Rows swapped in pairs by one turn or mirror: which row each one swaps with:
The rows were stretched afterwards, more along some directions than others.
fidi: [  1 -14  -6   0  61  16 -52  31 -20  18  -3 -49  19 -17  44 -34   3]
ralif: [-13  27  19  20  -9 -36  43  21   9 -26  -4   8  19  18  15  62   4]
goge: [ 11 -28  10  15  37 -14 -32  56 -31  -1  13 -39   9   7  71 -19  24]
sove: [-30  -1  -1 -28  23 -12 -15  26 -17 -11 -13  -4  35   1   7  50   1]
det: [ 10  -9  30  16  27  -6   7  44 -20 -11  17   1   7  24  61  44  -1]
bifo: [ -2 -26  -6 -15  33  -2  -5  53 -19 -25  -4 -24  29 -21  29 -15   7]
kebe: [-32 -18  63  53  17 -26  15  65 -11   0  15  31  -1  -2  71  23 -24]
notul: [-23 -39  41  20  33   7 -32  45 -24   8  16   7   7   1  33   0 -20]
paz: [ -7  -4  -7   4   5 -12   1  18 -14 -25  27  -9  26 -11 -20   9   9]
nuta: [-24 -11  43  22   4 -11  30  20  -5 -19   3  36  25  11  15  69   5]
gemol: [-38   7  66  75   3 -39  32  45  -1  -7   6  46   5  11  62  26  10]
zomog: [-25  -7  10  25   7 -12  22  48   0 -21  -2  -5  -1   4  38  32 -11]
davek: [ -9 -13   4   9  19  13 -15   8 -15   4  -3  -4 -14  19  62   1  -4]
pef: [ -2 -25  34  16  13   1 -15  43 -33 -19   7 -12  -8   3  21  -7   8]
Fano: [-13 -46   5   0  58  16 -76  61 -43   6  -4 -24   9 -23  29 -42  -5]
gisen: [-18  11  32  39   6 -42  48  43  -7 -21  20  21  32  13  33  61  15]
Mam: [-26 -43  66  38  18   8   3  54 -11  -4  10  19   4   7  37  21  -3]
nefa: [-37  -7  27  -8   4  -7   8  22 -13 -44 -15  29  32 -28 -26  20   0]
zakes: [ -8 -36 -17 -31  57  10 -37  46 -16 -20 -17 -49  12   4  22   9  -8]
Peve: [-17 -29  25   3  28 -10  15  55  -9 -36  -7  28  44 -16   4  24   7]
tanin: [ -5 -40   9 -32  20  17 -50  32  -5  -8 -12 -11  10 -37 -35 -27 -24]
Kuru: [-38 -23   2  -5  32 -22  -9  74  -6  -9   6 -10  14 -23  40  23 -23]
tazes: [-11  -9   3  19  18 -24  25  51   1 -26  -3  -7  11   0  72  18  10]
pugo: [ -5  -8   3  26  25  -5 -20   9  -1 -13  -7   3 -17  11  31   7  19]
disus: [ -2 -20  27  16  28 -13  -4  47 -17  -4   1 -31  -9  14  34   6  -1]
Sab: [-36  -9  18  23  14 -25  14  20  -5 -10   3  19  11  -6  10  42 -20]
tuno: [-23 -31  17 -13  10  19 -32  12  -4  -7 -15  -5   5  -6   4 -11 -21]
rusiz: [-41 -53  29 -30  37   2 -30  52 -25 -19   0  15  26 -23  -8 -11 -12]
bagov: [  8  17 -24  -7  18 -22   4   6   3  -6   1 -20   3   6  26   0   6]
zuf: [-24 -21  23   3  45  -4  -6  43 -11 -15  17 -40  24 -21  20 -15  -2]
tez: [-14  -9  19  -3   0 -15  14  20 -15 -20  26  -1  27 -19 -34   1  12]
masuk: [-31 -30  18   7   4  -6 -38  20  -5 -24   3  -8  14 -18 -35 -13   1]
zifid: [-15 -46   8   6  50  10 -33  41 -12  -2  -4 -14 -14   3  75  -2 -17]
Vado: [ -3 -52   5 -18  34  26 -35  48 -26  14   1 -14   1 -42  28 -45 -29]
vege: [  3 -37  -4  -7  47  11 -58  43 -48  11  15 -41  12  -2  39 -33  -7]
Vorap: [-11 -31   0  19  12  10 -37  10 -18  -1  -1   2 -20 -23   5 -30   2]
Boke: [-17 -25  51   1   9  -9   5  30 -14  -2   9  29  27 -17  -9 -20 -20]
kede: [-18 -20   5 -18  33 -30   2  38 -17 -36 -14  -6  30 -17  19  11  15]
Rurog: [-17   1   4 -10  11 -28   9  56 -11 -10  -8  14  42 -23 -17  22   3]
Bala: [-16 -33   0 -27  16  22 -41   9 -12  -5  -7 -10  16 -34 -27 -51 -19]

tez pairs with Fano
Bala pairs with bifo
sove pairs with Kuru
ralif pairs with zifid

Rows swapped in pairs by one turn or mirror: which row each one swaps with:
The rows were stretched afterwards, more along some directions than others.
Sogi: [ 21 -22  27   4  57  -8   6  22  17 -13  12  58  28 -50 -28 -12  20 -21
  17  32   4 -59  26  24  -6]
Vido: [ 37 -66 -11 -34  52 -26  16   3  29 -21   6  76  43  -1  62  25  -6   3
  -4  22  11 -62  43 -12 -18]
rem: [-25 -15  -5  38  43  25  16  22  35 -19  13  29  58   4 -15  -6 -27 -42
 -13  22  -4 -23  19 -10  14]
giv: [ 16 -84  14 -22  57 -18  17  -8  40 -47  -3  75  56  15  42  37  18  12
  35  41 -15 -62  61 -26 -24]
Nelu: [-45 -10  54  47   2  42   8 -22  35 -57 -17  14  38  31 -28 -13  35 -39
  12  20 -39  27  16  -3 -26]
fodev: [  2   6  25  51  16  40  23 -22  61 -48 -19   3  36  28 -31  12  22  13
  18  37 -44   9  26  18  -2]
pim: [ 35 -60  30 -29  41 -19   7  -5  49 -45  -7  67  52  16  33  34   1  11
   8  22 -21 -40  18 -11 -21]
dev: [-50   4  61  53 -10  39   7 -14  28 -58 -22  23  30  33 -16 -14  60 -39
  11   6 -27  21   8 -15 -16]
bom: [-33 -54  67  -5  40  31  10 -20  92 -27   8   0  54   6  10   3  49 -26
  29  65 -24 -51  71   9 -55]
nuf: [ 37 -73  17 -14  56  -4  25   5  56 -15   2  61  65   0  44  49  -2   6
  34  34 -27 -26  52   6 -36]
rakud: [ -8   8  42  39  24  40  30 -26  71 -44 -10   0  41  38 -32  -8  40   5
  23  56 -66  11  23  26 -12]
bem: [-16 -10  -2  39  38  18  14  22  43 -12  23  28  46   2 -25 -20 -16 -39
 -15  40  -3 -18  28   2  15]
vinur: [-10  -9  -5  17  61 -17  15  30  -8 -11  16  63  26 -36 -32 -13   0 -23
  47  31  10 -65  34   9  -1]
dume: [ -7 -18  -7  41  40  29   8  12  48 -19  13  30  59  -4 -33   2 -31 -41
 -15  34  -6 -19  28  -2  12]
tam: [-35   2  61  56  -8  52  14 -28  49 -52 -20  10  28  38 -44 -18  49 -46
   2  24 -39  25  30   6 -18]
kalu: [ 51 -58  -1   3  62  -6  20  11  42 -27   8  75  48  27  44  47 -13  11
   3   7  -5 -34  37  14 -21]
vep: [  0 -15  18  28  58 -23  10  35  -2 -17  -2  66  38 -38 -26  -5  13 -13
  45   7   8 -45   5   2  -2]
Gor: [-43  15  54  62  -2  28  11 -15  19 -52 -15  28  21  31 -44 -28  56 -40
  11  24 -28  18  20   6 -11]
gemef: [-15 -25   3  25  47  28  17  25  52 -12  16  22  53  -2 -10  -4 -22 -49
 -19  44 -14 -32  32  10   5]
kir: [  9   3  13  50  65  -7  17  50   4  18  26  54  25 -49  -7  12   6 -15
  53  18  11 -23  37  47 -19]
musap: [ 19 -73  17 -34  38 -17  10   7  32 -41  -8  71  31   2  40  17  17   7
   9  28  -4 -58  43 -35 -12]
Faku: [-30  15  56  55  -2  32  18 -31  37 -57 -22  22  30  44 -42 -12  48 -29
  16  18 -40  45   2  -2 -13]
bub: [ 32 -34  26  25  68 -12   4  30  19  -8  16  60  45 -49 -27  12   0 -11
  44  19   6 -29  35  42 -19]
rif: [-39  18  51  57  -2  38   4 -25  28 -65 -16  24  32  44 -37 -23  44 -27
  16  10 -23  34   8  -3  -7]
bul: [ 15 -23  -5  29  73 -27   6  37 -11  -7  18  83  36 -42 -16  -9  -1 -14
  28  26  30 -59  35  19 -10]
vike: [ 34 -79  22 -19  46  -4   6   3  34 -49  -9  79  46 -15  32  36   0   7
  -3  28  12 -79  59 -10 -25]
Sek: [-15 -19  -2  48  43  27  17   7  46  -7  12  26  50  10 -32 -10 -18 -51
 -12  53 -10 -12  39   2   2]
Zake: [-65 -55  56  -3  33  34  15 -17  80 -25   0  -5  49  19   6  -2  45 -29
  44  64 -31 -46  69 -13 -53]
nak: [ 35 -75  20 -31  45   2  16   2  61 -21   4  46  39   5  40  38  -5  12
   1  37  -7 -47  58  11 -21]
kasa: [-47   8  55  72  -6  46  11 -24  33 -61 -18  21  24  52 -49 -19  48 -33
  16  29 -29  35  27  -3 -14]
semak: [ 36 -87  28  -9  51 -16   7  -1  40 -48  -8  94  49   5  36  27   5  15
  19  52 -14 -58  39   2 -36]
vada: [-12 -11  13  35  33  28   8  26  44 -23  12  25  56 -14 -18  -7 -12 -38
 -13  33  -3 -23  18  -5  13]
megis: [-40 -61  44   1  44  32  13 -12  83 -33  -1   4  55  11  18   8  39 -33
  25  46  -8 -58  79  -7 -42]
Sobuk: [ 27 -91  17 -31  58 -22  10   8  44 -43  -2  75  60  -1  56  41  14  13
  28  32  -8 -63  43 -22 -28]
Nekim: [-50  12  58  65 -10  38   7 -14  23 -65 -18  22  19  44 -39 -19  61 -31
  26  18 -20  29  23  -7 -12]
gimi: [ 29 -65   9 -40  42 -13  10 -16  40 -49  -6  68  46   9  40  31  -7  12
  14  28   1 -69  42 -12 -10]
nuvid: [-12  -7  53  43  17  51  24 -19  78 -50 -15  -7  42  15 -37   1  39   4
  19  49 -60   4  29  24 -12]
dulo: [ 27 -69  10 -21  58 -10   0   7  30 -32  11  75  57   5  32  39 -11  15
  25  25   5 -40  34  -6 -25]
Bosu: [ 20 -36   9  18  75 -18   6  43  11 -13  25  66  53 -50 -27  10   8   3
  57  32  16 -48  45  12 -10]
Pomu: [ -4 -18   0  33  76 -18  11  43  -7  -8  23  70  34 -49 -18   3   8 -15
  48  30   4 -58  32  12  -5]
modut: [  4 -35   5  34  62 -18   5  42   0  -2  15  67  29 -57 -33  12   5  -7
  65  38   8 -51  51  26 -14]
guti: [-15  11  39  53   9  50  30 -27  71 -39 -17 -16  24  30 -36  -1  30   2
   8  36 -48   7  37  29   2]
tus: [-39   0  59  53  -6  33  11 -17  28 -53 -16  25  21  35 -42 -27  60 -34
  27  39 -36  25  29   9 -21]
masiz: [ 17 -60  -3 -23  43 -10  12 -20  33 -49 -12  60  42  27  18  27 -12  16
   9   9   8 -53  49 -32   5]
kivi: [ -3 -22  32  29  16  26  34 -32  73 -53 -36   5  53  33 -26  16  44  21
  34  42 -56  11  26  -6   0]
Dal: [-31 -57  52  -2  38  34  10 -18  93 -25   6  -1  48  -1  17   3  46 -26
  15  56 -16 -55  78   7 -44]
daka: [ -4   6  40  60  21  34  37 -16  62 -43  -9   3  24  43 -14  -6  54   3
  10  56 -46   1  38  29  -7]
mivol: [ 14 -29  15  22  56 -18   5  23   3  -6  -2  62  23 -53 -38  -4   9  -9
  49  47  12 -46  34  -3  -5]
piri: [ 47 -78  12 -32  62 -20   4 -13  43 -26   4  76  57  -2  32  32 -15  13
   9  51  -6 -57  47  11 -34]
zome: [  3 -25  -1  34  74 -28  10  45  -7  -3  20  73  36 -38 -22   4   2 -15
  54  39   8 -43  30   8 -11]
Bileg: [-17   5  49  48  11  46  28 -18  76 -34 -10 -17  35  16 -51   7  27  10
  28  54 -71  17  28  36  -6]
sota: [-30  30  54  65  -6  26   5  -9  26 -46  -8  20  15  25 -52 -16  59 -29
  18  23 -25  39  10  14 -12]
fel: [ 11 -28  14  34  59   1   6  38   9  -3   9  53  38 -54 -34   7   0 -27
  33  14  27 -39  42  11 -11]
nal: [ -4  12  46  42  17  28  38 -24  69 -48 -19   0  31  29 -25  -1  53  13
  20  36 -55  13  18  21   1]
deki: [ 41 -80   3  -4  50 -13  10   7  38 -35  -2  84  53   2  28  51  -1  11
  28  33  -6 -50  56 -10 -26]
Zub: [  3 -22  11  55  66 -16  -1  36  -9 -13  15  83  32 -45 -48  -3 -13 -16
  51  43   5 -41  29  23 -27]
sof: [-17   3  43  45  19  34  35 -20  70 -35 -16 -14  38  24 -39   2  41   8
  34  59 -68   6  36  16  -6]
zavet: [ 26 -24   4  15  66 -30  13  15   4  18  17  61  23 -48 -20  -6   0 -16
  43  62  18 -50  48  33 -20]
kaz: [-44 -56  52   5  38  30  14 -21  87 -25   5   4  45  13  -1  -2  53 -27
  37  68 -22 -54  84   4 -48]
teto: [ -3  -7  37  34  20  34  30 -34  71 -50 -26   1  44  29 -21  12  34  14
  15  42 -56  -6  29  15  -7]
totud: [ -9 -10  40  35  17  43  29 -17  71 -49 -20  -4  44  23 -33   6  32   9
  27  53 -66   6  23  13  -6]
vumo: [-28 -60  57   0  38  33   5 -34  95 -25   2   5  60   9   0   7  38 -28
  31  66 -20 -41  65  -4 -58]
Ret: [-42   4  63  73 -10  46  11 -18  37 -65 -25  25  36  40 -39  -6  65 -33
  23   7 -25  31  21 -15 -19]
vup: [ -5 -36  13  22  63 -10  13  30  -6  -3   6  64  21 -55 -40  -5  -8 -15
  37  53  11 -68  52  27 -13]

totud pairs with Nekim
kasa pairs with nuvid
teto pairs with Gor
Nelu pairs with daka

